One turn or mirror swaps these rows in pairs. Which row does each one swap with?
The rows were stretched afterwards, more along some directions than others.
mepu: [ 2.20  2.00 -1.74 -1.10  0.37  1.07 -1.56 -3.60 -0.26  1.45 -0.57 -4.40
  3.25 -1.10 -1.96 -0.57  0.69  2.46  0.05 -3.64 -1.66  2.16 -0.01]
zipa: [-2.83  2.66 -2.60 -0.75  1.19  0.42 -0.32 -1.12 -4.40 -3.43  2.01 -0.85
 -1.15  0.30  1.76  1.06 -0.69  2.21  2.23  0.00  1.58  2.27 -1.84]
Dogi: [-0.61 -1.21  0.79 -2.63  0.85 -1.27 -2.78  0.28 -4.24 -1.15  1.40  2.41
 -2.70 -0.79  0.65 -3.66 -0.77  0.73  1.27  1.17  2.25 -2.49 -1.91]
fize: [-2.75  2.11 -2.00 -0.38  1.80  0.64  0.34 -1.44 -5.42 -3.51  3.67 -0.22
 -1.26 -0.45  0.86  0.99 -0.33  1.24  1.61 -0.76  0.21  3.05 -2.40]
Gifo: [-0.18  2.93 -3.96 -0.53 -4.30 -1.50 -0.53 -1.21 -1.79 -0.12  0.05 -3.41
  2.04 -0.55  0.88  1.14 -0.58  2.73  1.10 -2.49  0.36 -0.36  1.09]
rumaz: [-0.57 -1.08  0.29  4.35  0.47 -0.88  0.97  2.15 -0.83  0.87  1.94  1.16
  2.71 -0.72 -0.81  1.53 -1.92 -2.33  0.16 -0.46 -0.74  0.51 -0.56]
Natik: [-0.76  1.30 -0.74  1.78 -2.39 -1.30 -1.17  0.60 -2.10 -0.58  1.00 -0.60
  1.32  0.68  1.23  0.84 -1.81  0.11  1.18 -3.68  1.12 -1.16  0.50]
darof: [-0.40 -0.12  0.14 -1.96 -0.28  0.87 -2.09 -0.21 -1.34  1.25 -1.97  0.09
 -1.72 -1.06 -0.85 -1.20  0.03  0.50  2.86 -1.79 -0.31 -1.96 -5.33]
Fas: [-1.54 -0.87 -0.77 -3.14  0.19  0.41 -0.88 -0.54 -1.32  0.02 -0.49  2.26
 -3.28 -0.11 -0.02 -1.05 -0.39  0.65  3.20 -1.92 -0.23 -2.16 -4.61]
begik: [-1.09 -0.35 -3.14  3.85 -0.62 -2.32  1.59 -2.03 -0.21 -0.21  0.53 -2.15
  2.05 -0.59 -0.64  2.30 -2.05  0.03 -0.04 -2.22  0.20  0.28 -0.12]
zed: [-2.05  1.57  2.12 -1.78 -1.57  0.26 -0.50 -0.40 -1.17  2.09 -2.21  1.05
 -1.87 -0.04 -0.14 -6.01 -1.92  1.82  3.18 -1.27  0.07 -1.05 -5.14]
Rudob: [-0.63 -0.79 -0.38 -1.27 -1.03 -4.00 -1.58 -2.32 -3.33  0.70  0.62  0.62
 -0.88 -0.87  1.19 -1.39 -0.46  1.45  2.34 -0.98  2.39 -2.62 -0.63]
saler: [-0.31 -2.27 -0.62  2.43  1.26 -2.09  0.03  0.40 -0.44 -1.15  1.03 -1.29
  0.85 -0.52  0.06  1.59 -2.03 -2.58 -1.39  0.59  1.54 -0.13  1.06]
govu: [ 0.80  0.20 -3.75 -3.77 -1.25  3.13 -2.10 -0.32 -3.83  1.39 -1.36 -1.77
  0.11 -2.08 -1.22 -3.61 -0.58  3.89 -0.58  1.19  0.96  0.84 -1.90]
tek: [ 1.27 -0.98 -1.29 -1.69 -0.73  2.24 -1.28 -1.12 -2.34  2.82 -1.22  0.29
  1.13 -2.89 -0.48 -3.94 -0.41  3.25 -1.85  2.06  2.34 -1.17 -2.97]
rugi: [-2.70  1.21 -0.77 -1.43  2.03  0.45  0.05 -0.76 -4.96 -3.59  2.91  0.30
 -2.12 -0.04  0.76  0.89 -0.41  0.92  2.36  0.47  0.34  3.21 -2.48]
dopu: [ 1.08  1.25  0.09 -0.19  1.81  2.39 -1.67 -3.11 -0.20  0.72  0.78 -2.45
  0.54  0.16  0.35 -2.84  1.31  1.10 -0.26 -1.51 -0.47  0.34 -1.39]
bure: [-0.02  0.37  2.77 -2.30 -0.48  0.75 -2.15  0.79 -2.26  2.31 -0.73  1.24
  0.48  0.60  0.67 -5.41 -2.49 -0.14  0.61  0.30  1.88 -2.24 -4.98]
nivar: [ 2.30  0.00 -2.83 -2.30  1.03  1.70 -3.72 -3.41 -1.92 -0.04  0.23 -5.19
  1.12 -2.02 -1.37 -1.55  1.32  1.28 -1.59 -1.07 -0.94  0.58  0.03]
divir: [ 2.12 -0.20 -0.85  0.91  1.38  0.88 -3.04 -1.91 -0.65  2.23 -0.58 -1.66
  1.36  0.71  0.04 -0.94 -0.37 -0.08 -0.85 -1.67 -0.73 -1.77 -1.33]
Reso: [ 1.33 -0.55 -1.94 -2.55 -1.42  2.12 -1.80 -1.35 -3.23  1.63 -0.54 -0.95
  0.80 -3.30 -1.09 -4.44 -0.02  4.16 -1.16  2.08  2.02 -0.48 -2.67]
pami: [-0.79  1.00 -2.66  1.12 -2.90 -3.04  0.10  0.40 -1.93  0.79  1.18  0.14
  3.25  0.74  0.60  2.66 -0.86  1.16 -0.09 -2.96  1.52 -0.91  0.98]
sunuk: [-1.42 -2.53 -2.46  3.74 -0.32 -2.00 -0.37 -0.47 -2.17 -0.81  2.32 -0.56
  2.00 -1.34  0.44  2.11 -3.83 -1.56 -1.25 -1.07  1.97 -0.67 -1.21]
foge: [-1.09  0.33  1.45 -0.09 -1.25 -0.42 -1.75  1.23  0.49  2.17 -2.75 -0.25
  0.07  0.39  0.01 -1.70 -2.09 -0.18  2.14 -3.71 -1.50 -2.98 -5.02]
posos: [ 1.34 -0.72 -3.92 -3.43 -0.82  2.59 -2.23 -1.10 -3.82  1.54 -0.74 -2.04
 -0.10 -2.63 -1.28 -3.38 -0.58  3.83 -1.14  2.14  2.22  0.92 -1.54]
Leneg: [-0.60 -4.52 -0.97 -1.12 -0.99  1.01  0.56  0.41 -1.83 -3.68 -0.17  0.31
 -3.32 -2.29 -1.27 -0.96  0.48 -0.57  1.29 -0.55 -1.10 -0.20 -2.96]
Dusid: [ 0.09  0.37 -2.25  4.66 -1.17 -1.41  1.72 -1.00  0.63 -0.16  0.49 -2.78
  3.40 -1.61 -0.14  1.94 -1.72 -1.12 -0.92 -2.32  0.06  0.64  0.36]
kazu: [ 0.34  2.35 -0.17 -2.05 -1.93  0.47 -1.36 -0.30 -2.95  2.48  0.10 -0.45
 -0.41 -0.60 -1.08 -5.22 -1.55  1.83  1.18  0.64  0.90 -1.16 -4.14]
tetik: [-0.82 -0.14  0.02 -1.46 -0.48  1.77 -0.57  0.64 -0.78 -0.88 -0.91  0.82
 -4.67 -0.27  0.06 -2.09 -0.83  0.68  3.85 -1.77 -1.01 -1.76 -5.81]
Virin: [-1.27 -0.07 -0.23 -2.34 -0.46  0.53 -1.62  0.88 -1.96  0.92 -1.40 -0.09
 -1.99  0.22  0.01 -1.03 -1.24  1.23  3.36 -2.65 -0.14 -1.79 -4.84]
Zudom: [-1.35 -0.16  0.78 -2.22  0.57  1.38 -1.05  1.58 -0.93 -0.43 -2.40  1.10
 -3.51  2.69 -0.25 -1.40 -0.73  0.04  4.10 -0.34 -0.67 -1.95 -3.68]
meba: [ 0.05  1.61 -4.26  0.07 -3.35 -2.41 -1.04 -0.36 -1.43 -0.18 -0.82 -3.01
  0.62  0.94  1.04  2.40 -1.24  1.65  0.37 -3.64  0.68 -0.25  1.66]
bib: [ 2.58  0.30  1.38 -0.24  1.81  1.65 -3.36 -2.40 -0.85  1.67 -0.48 -2.79
  2.05 -1.19 -0.79 -2.67  0.22  0.61 -0.64 -0.05 -0.75 -0.58 -1.93]
bikan: [-2.14 -0.64 -0.98  4.90 -0.76 -2.31  0.69  0.39 -1.08 -0.68  1.55 -0.06
  0.93 -0.09  0.85  1.31 -4.24 -1.55 -0.12 -2.26  0.54 -0.27 -0.41]
pozo: [ 2.73 -1.42 -3.02  0.29 -0.16  1.29 -2.24 -3.75 -1.03  1.72  0.03 -2.87
  1.60 -1.64 -0.23  0.36  0.33  1.74 -1.22 -1.18 -0.18 -0.30  0.50]
mun: [-2.31  2.31 -3.78 -1.48  1.43  0.54 -0.41 -2.14 -4.46 -3.47  2.73 -2.24
 -0.88 -0.05  1.07  1.44  0.05  2.91  1.53 -0.37  0.90  3.39 -1.65]
Kunir: [-0.22 -1.29 -0.87  3.53 -0.03 -1.37  0.49  0.34 -0.94 -0.49  2.67 -0.74
  0.90 -1.18  0.13 -0.81 -3.96 -2.81 -2.68 -0.98  1.04 -0.94 -1.84]
ludag: [ 0.19 -3.21  0.90  0.99 -0.93  2.08  2.14  0.99 -0.17 -1.85 -1.01  1.42
 -1.28 -2.54 -1.06 -1.07  1.86 -1.18  1.94  1.21 -1.76  0.10 -2.17]
buzi: [ 1.93  1.86 -1.64  0.66 -0.19  0.93 -2.62 -3.82 -0.87  1.70 -0.45 -1.85
  4.94 -1.75 -1.04 -0.63  0.25  1.15 -1.87 -0.91  0.61 -0.48 -1.93]
vavub: [-0.30  0.34  0.37  0.29 -0.16 -3.59 -1.06 -1.94 -3.42  0.65  1.26  2.41
  1.00  0.22  0.83 -1.14 -0.92 -0.26  1.24 -0.23  1.51 -3.49 -2.11]
vituf: [-1.40 -1.14 -0.88 -2.67 -0.81  1.11  0.40  0.27 -2.26 -4.03 -0.68 -0.40
 -2.33 -3.24 -1.51 -2.02  0.39 -0.06  1.22  0.49 -0.30  1.98 -2.22]
pomu: [ 1.56 -0.10 -1.82  0.01  0.44  2.12 -2.75 -3.21 -0.65  0.51  0.33 -1.04
  0.24 -1.75 -0.67 -2.16  0.50  1.10 -0.84 -1.42  0.08 -1.34 -1.87]
nivo: [-0.68  0.57 -3.81 -0.30 -4.20 -1.36 -0.98 -0.30 -2.34 -0.85  1.01 -2.75
 -0.31 -1.40 -0.06  0.50 -0.83  2.71 -0.19 -3.97  0.36 -0.58  0.96]
napo: [-1.75  0.67 -4.98  0.36 -4.34 -2.23  0.89 -0.74 -1.90 -0.75  0.28  0.15
  0.58 -0.53 -0.24  0.90 -0.69  1.78  0.63 -2.21  2.21 -0.86  1.26]
gusuv: [ 0.80  0.22 -3.28 -0.99 -0.25  1.51 -2.68 -3.75 -1.93  2.06  0.16 -3.63
  3.17 -1.23 -0.65 -0.56  0.94  3.03 -0.25 -2.40 -0.55  1.25  0.19]
rosiz: [-1.72 -0.34  1.96 -3.05  0.82 -0.69 -1.31 -0.30 -0.53  0.68 -2.00  1.48
 -3.45  0.76  0.09 -1.31 -1.76  0.52  2.86 -2.30  0.94 -2.51 -4.60]
gonat: [-1.02 -0.56 -2.42  4.19 -1.42 -2.04  0.24  0.72 -0.46 -0.56  0.64 -2.01
  2.47 -0.02 -0.06  2.09 -3.01 -2.48 -0.82 -0.90  0.34  0.31  1.22]
virud: [-1.01  1.81 -3.68 -0.08 -3.57 -1.92 -1.38 -0.41 -2.55  0.44 -0.27 -2.01
  1.78  0.80  1.23  1.92 -0.86  2.51  0.71 -3.36  1.52 -0.72  0.50]
zomeb: [-1.91  2.69 -3.66 -1.21  1.65  2.04 -0.21 -0.94 -4.93 -4.56  3.45 -1.96
 -1.99  0.42  0.95  0.67 -0.05  1.79  1.82 -0.43  0.32  3.02 -2.22]
Teguk: [-0.32  0.54 -0.70 -1.87 -0.34  0.49 -1.28  0.03 -0.36  0.23 -2.53 -1.55
 -2.99  0.38 -0.30 -1.68 -0.70  1.62  3.53 -2.88 -0.26 -2.00 -3.98]
relot: [-0.88  3.20 -3.50  0.03 -3.92 -2.43  0.74 -1.04 -1.23  0.72 -0.38 -0.52
  1.51  1.40  0.46  0.11 -1.16  2.88  1.12 -3.03  1.64 -0.58  0.73]
silal: [-2.38  1.47  1.13  1.30 -0.38  1.06 -0.62  1.78 -3.37 -3.09  3.63 -0.81
 -1.28  0.73  2.12 -2.10 -0.47 -0.02  2.72 -1.90 -1.05  0.41 -3.77]
Magu: [ 1.32  0.55 -1.34 -0.42 -0.26  2.59 -2.21 -3.51 -0.67  1.24 -0.61 -2.56
  1.68 -1.78 -0.54 -2.79 -0.53  2.51 -0.54 -2.62 -0.53 -0.16 -1.91]
lezoz: [ 0.26 -0.62  0.16  4.15  0.13 -1.16  0.35  0.61 -0.75 -1.17  1.55 -2.21
  2.77 -1.17 -0.41  1.28 -2.14 -2.14 -1.37 -0.31 -0.48  1.20  0.40]
lefal: [-1.52 -0.46  0.75  1.14 -0.93  1.12  0.11  0.65 -3.60 -4.34  4.64  1.75
 -2.52 -0.53  2.16 -2.34 -2.32  0.44  1.07 -1.58  0.77 -0.63 -3.56]
nodol: [-0.92 -1.87 -0.54  3.92 -1.46 -2.09  0.53  0.11 -0.72  0.10  0.49 -1.78
  2.19 -1.65 -0.52  0.83 -3.20 -1.65 -1.28 -1.83 -0.04  0.70  0.58]
Pige: [ 1.17  1.16 -2.99 -2.88 -1.12  1.77 -1.68 -0.80 -1.86  3.24 -2.31 -1.79
  1.07 -1.00 -0.30 -3.27 -0.40  3.60 -0.84  1.81  1.93  0.02 -1.57]
pir: [ 1.19 -1.08  1.14  0.22  1.73  1.17 -3.27 -3.26 -1.62  0.25  1.37 -1.68
  0.62 -1.34  0.41 -2.23 -0.60  1.03 -0.34 -2.09 -0.12 -1.64 -2.69]
zakon: [-1.08  1.53  1.60  0.01  0.77  2.06  1.38  0.40 -0.94 -2.79  2.84  1.10
 -1.24  1.65  1.59 -0.56  0.71  0.76  2.08  0.18 -0.40  1.01 -3.67]
zik: [ 1.72  0.61 -1.09 -1.07  1.24  2.17 -2.95 -2.81 -0.65  1.04  0.19 -2.81
  2.03 -0.22 -0.31 -1.82  0.48  1.27  0.13 -1.46 -0.72 -0.71 -1.37]
zabas: [ 0.60 -1.97 -0.92  5.48 -0.85 -2.59 -1.29  0.65  0.26  0.13  0.06 -1.49
  1.04 -1.13  0.24  1.72 -3.53 -2.04 -1.48 -0.88  1.11 -1.76 -0.68]
Gib: [-1.60 -0.30 -1.85  3.45 -0.85 -2.76  2.32 -0.03  0.20 -0.02  1.40  0.63
  2.35 -0.84 -0.82  1.58 -3.13 -1.88 -1.01 -2.06  0.67  0.45  0.26]

zabas swaps with mepu
zik swaps with gonat
buzi swaps with rumaz
dopu swaps with Kunir
Gifo swaps with Zudom
Virin swaps with virud
posos swaps with mun
Pige swaps with zomeb
zipa swaps with govu
tek swaps with fize
vavub swaps with ludag
Dogi swaps with vituf
bib swaps with lezoz
Leneg swaps with Rudob
Reso swaps with rugi

